One turning vector, and how many ticks it has turned
The counts run from 0 to 374.
[180 132 129 176 143 113 123 107 168 131 119 146  99 173 121 113 131 127
 149 102 109 149 153 143 137 181 127 126 136  93 130  89 128 142 125  97
 118 129 180 148 132 196 179 131 168  95  99 117] | 134
[124 142 114 151 123 106 128 119 180 114 152 118  81 173 115 126 130 150
 104 116 103 143 121 149  92 150 101 117 131  88  93 166 128 133 115  93
  85 144 167 124 100 181 194 145 145  91 132 105] | 65
[116 118 120 172 107  92 145  99 186 100 141 114 115 137  95 133 126 116
 103 111 102 149 113 137  96 158 110 102 141  98  89 152 135 148 142 112
 122 131 178 126  94 174 206 156 146 119 115 121] | 313
[179 111 143 161 146 121 106 108 162 104 114 137  92 168 117 131 119 113
 165 105 108 161 132 166 137 161 113 116 148 112 120 133 115 168 127  90
 119 146 192 134 122 192 166 131 125 100  98  96] | 147
[144 157 127 140 100 134 137 107 140 118 136 116  80 144 130  93 126 144
  82  87 101 128 117 135 122 161 105 100 151  97 115 127 132 164 162  74
 127 119 120 119 105 165 184 187 172 113  95 100] | 20
[ 96 156 140 155 125  99 128 108 159 106 136 111 107 172 102 130 126 132
 117 106 101 144 129 142  94 144 115 140 120 132 106 164 128 134 124  95
  93 112 184 125 109 193 209 149 151 108 133 112] | 283
[118 125 147 130 132 107 146 101 135  98 158 117 102 174 100 108 103 118
 128  49 110 121 169 133 130 147 105 106 143 115 102 137 127 158 123  90
 129 140 151 154 123 191 182 126 142 124 155 109] | 93
[139 167 136 164 120 129 111  97 135  93 105 140  84 176 146 118 131 148
 106 118  99 131 132 146 129 160 120 126 140  78 142 103 126 142 148  81
 107 110 165 107  98 158 185 162 164 116  82  99] | 215
[111 135 170 126 147 129 118  69 121 112 113 137  67 162 128  97 125 104
 139  74 102 132 136 145 142 139 122 130 149 122 142 134 112 162 145  75
 127 107 159 110 142 172 181 131 129 111 122  87] | 204
[155 129 151 170 135 101 111  96 125 130 141 155  98 161 119 125 103 116
 143  74 130 137 140 147 145 144 117 107 148 133 112 110 131 146 115  99
 116 127 204 136 117 212 175 109 150  82 128 111] | 129
[156 104 132 159 122 114 139  93 154  93 130 113 109 166  90 126 105 114
 139  59 117 132 153 157 138 155 100 104 153 110 111 142 111 189 132 104
 140 160 149 142 118 192 150 118 129 130 118 102] | 342
[113 162 149 142 112 120 134  81 135 129 130 121  56 177 128  94 114 129
 129  80 116 114 164 163 124 133 114 139 142 111 125 148 104 164 115  96
  93 130 152 127 145 175 171 117 163 101 132  84] | 266
[156 133 132 168 157 106 137 115 183 156 135 128 101 153 119 117 108 121
 129 109 131 148 149 134 119 174 120 131 150 101 104 121 137 152 131  89
 117 152 177 148 100 192 203 144 178 115 120 105] | 320
[139 145 132 134 143 108 136 106 174 143 122 144 138 167 125 101 147 148
 156 104  93 142 118 127 144 165 121 137 137 110 119 114 124 164 137  81
 134 121 136 143 134 206 184 155 148  84  96 108] | 164
[122 119 137 141 128 111 138  92 136 102 146 132 107 155 103 111 112  99
 129  57 117 134 163 140 159 151 109 112 161 102  91 111 122 171 128  88
 147 135 177 154 128 194 175 116 138 123 136 104] | 124
[125 124 143 156 123 132 161  82 135  95 132 103 119 179 104 103 112 108
 100  88  97 109 161 140 121 148 108 110 143 140 108 153 127 176 140  94
 101 151 142 142 113 195 189 146 152 138 137 109] | 280
[114 131 121 153 121  87 126 140 171 110 153 125  88 164 114 132 118 135
 113 105 124 141 128 137 104 167 115 118 123  97  90 145 136 118 131  88
 101 128 181 144 101 188 192 162 152  83 128 129] | 96
[137 102 136 156 144 110 150  92 154 110 145 142 119 148 104  96  96 109
 115  63 124 124 139 126 146 168 108  94 156 107 100 117 129 163 151  93
 141 158 175 151 112 188 180 145 149 118 131 104] | 125
[170 127 138 154 163 116 127 104 167 131 102 153 122 187 133 117 142 142
 158 111  99 140 135 143 138 171 130 124 148 104 145  97 111 153 133  73
 113 130 153 130 127 197 187 142 154  88 103 112] | 165
[148 120 104 151 136 127 147 102 171 123 145 119 102 154 129 111 126 130
  75 121  86 125 112 121  98 156 115 109 147  97 121 159 148 142 136  85
 111 154 144 112  92 165 201 170 156 111 131 105] | 33
[144 122 109 146 108 108 138  84 133 102 128 129  84 171  87 139 136 115
 121  92  97 140 149 154 154 146 101 106 164  86 107  88 128 148 127 109
 112 126 160 148 156 198 165 119 134  86 113 135] | 136
[128 144 144 151 108 103 143  93 138 124 148 107  76 176  94 132 100 106
  95  63 127 123 159 148 136 129 107 111 138 123  85 139 148 149 129 100
  97 126 139 138 118 209 162 124 134  91 132 124] | 292
[112 131 119 169 110  79 118 121 176 108 125 125 108 138 108 133 127 144
 161  97 124 148 115 154 113 149 110 130 131  94  94 146 112 161 119  97
 132 135 186 118 110 189 188 140 133  96 110 106] | 345
[156 128 145 160 129 115 156  73 126 131 126 131  95 164  95 111 127 119
 135  65 105 125 162 148 142 155 104  91 162 113 136  96 105 164 122 110
 125 143 157 140 148 182 183 116 171 112 129 124] | 329
[155 127 153 155 141 128 115  69 132 138 138 133  75 166 122 121 110 109
 103  91 104 133 131 142 115 128 118 113 149 137 124 170 138 153 117  84
  92 132 158 101 110 194 171 102 139 110 139  93] | 36
[145 119 126 146 138 123 145  99 162 118 164 115 106 177 105  84 119 136
 103  71 100 112 143 124 115 158 101  93 134 102 110 155 119 164 124 103
 112 171 142 138 104 181 175 146 152 125 142  92] | 63
[132 174 114 150 131 136 141 119 151 123 135 104  94 154 109 103 151 156
  95 126  95 160 133 141 123 148  84 115 119  94  97 130 126 157 131  87
 104 130 138 138 117 176 198 168 169 116 104 105] | 52
[121 146 127 136 125 131 151 122 172 117 137 118 109 159 107 105 136 146
 121 121  93 156 135 147 113 151 102 118 122 109  83 140 123 153 134  83
 105 127 143 169 123 182 215 176 172 102 122 122] | 83
[141 144 126 156  85 123 143  82 124  85 140 115 103 168  88 125 134 139
  83  92  88 130 130 148 132 121  82  77 132 112  95 146 120 165 128 103
 102 134 124 119 112 183 173 142 152 121 123 118] | 56
[112 142 147 145 124 129 149  91 126  94 124 106 112 189 104 125 111 106
 111  93  89 126 173 159 130 131 101 135 149 129 112 141 121 180 119  85
 102 126 152 147 130 188 191 121 142 135 135 101] | 279
[158 116 154 152  96 111 124  97 130 101 135 134  73 159  92 143 132 121
 129  90  91 152 113 176 117 142  87  71 157 121 110 121  98 155 118 120
 119 124 160 124 131 181 183 128 135  99 116 139] | 335
[170 104 141 168 141 138 116 103 155  98 118 137 102 164 111 136 112 102
 143 110 103 158 155 169 120 158 119 123 142 131 110 146 141 168 123  90
 107 125 192 155 125 190 189 126 146 119 116 111] | 116
[113 140 131 129 137 114 148  82 142 106 123  94  79 147  92  93 117 116
  94  61 111 123 120 135 145 141 108 116 137 118 117 156 136 162 166  79
 107 133 137 114 135 192 159 168 122 107 122  97] | 13
[134 112 136 153 140 114 153  63 158 107 117 130 119 166 106  89 124 114
 114  81  96 116 105 126 140 155 137 113 140 134 128 165 141 163 164  75
 118 121 141 109 119 200 150 151 113  97 108 101] | 200
[104 152 138 139 133 110 135  79 174 137 123 124  93 155 110 106 142 126
 115  85  91 146 116 128 120 151 125 124 133 108 114 158 143 152 149  72
 122  94 115  98 115 185 185 172 137  93 101 110] | 8
[138 145 143 150 128 103 112 113 157 129 149 120  72 175 113 127 115 142
 124 110 119 146 137 154 105 132 101 132 131 108  95 166 132 146 100  92
  86 134 179 124 113 197 182 117 141  92 139  92] | 66
[141 131 135 151 132 130 142  68 146 120 113 132  55 164 124 129 121 114
  94 101 106 134 170 162 130 141 110 113 150  81 125 120 117 139 138  77
  84 145 147 110 113 154 180 118 164 116 137  98] | 42
[130 157 124 135 131 130 122  78  96  93 128 118  92 182 132 102 117 127
 103  76  92 114 142 138 171 133 103 129 147  98 136 117 133 179 135  86
 118 128 160 120 135 191 169 129 130 123 111  92] | 217
[166 102 161 145 138 110 123 102 145 109 110 143  83 168 105 140 129 130
 153  90 106 145 119 177 112 154 118  92 139 133 140 133  99 146 135  72
 106 131 179 112 120 177 174 140 140  90 121 128] | 365
[147 117 156 148 127 119 131  78 134 112 133 147  75 160 108 100 130 119
 160  66  91 146 129 156 133 140 108 106 156 123 132 123 100 169 107 115
 143 118 174 143 158 183 172 104 139 102 114 101] | 142
[144 134 149 162 107 128 155  81 120 123 132 123  64 169 117  93 102 112
 110  59 110 106 173 150 125 160 109 106 150 113 139 117 126 163 126 115
 114 137 159 153 144 169 175 130 179 113 126 120] | 298
[158 118 152 143 132 118 132 114 188 113 122 133 111 150 108  99 133 126
 158  73 110 152 129 152 117 176 121  98 131 111 122 137 115 166 147  76
 157 118 138 126 106 180 177 181 157 105  97 110] | 369
[124 134 107 147 107 109 168 110 157 116 141  97  73 146  99  96 122 130
  87  92  97 129 127 139 114 160  98 106 142 101 103 124 136 151 152 112
 112 137 153 163 140 172 189 169 169  95 106 130] | 300
[140 152 127 166 117 108 134 117 178 138 148 130 101 161 121  98 126 137
 144  79 122 142 153 138 120 169 120 144 122 101 105 135 148 156 125  99
 129 113 157 162 128 192 179 159 179  85 103 109] | 102
[156  98 123 154 110 105 142 106 151  79 112 123 109 152  93 122 112 125
 130  59 123 112 124 145 134 163 118  82 141 100 111 128 120 160 168  72
 138 144 142 119  96 191 152 164 138 107 104 120] | 374
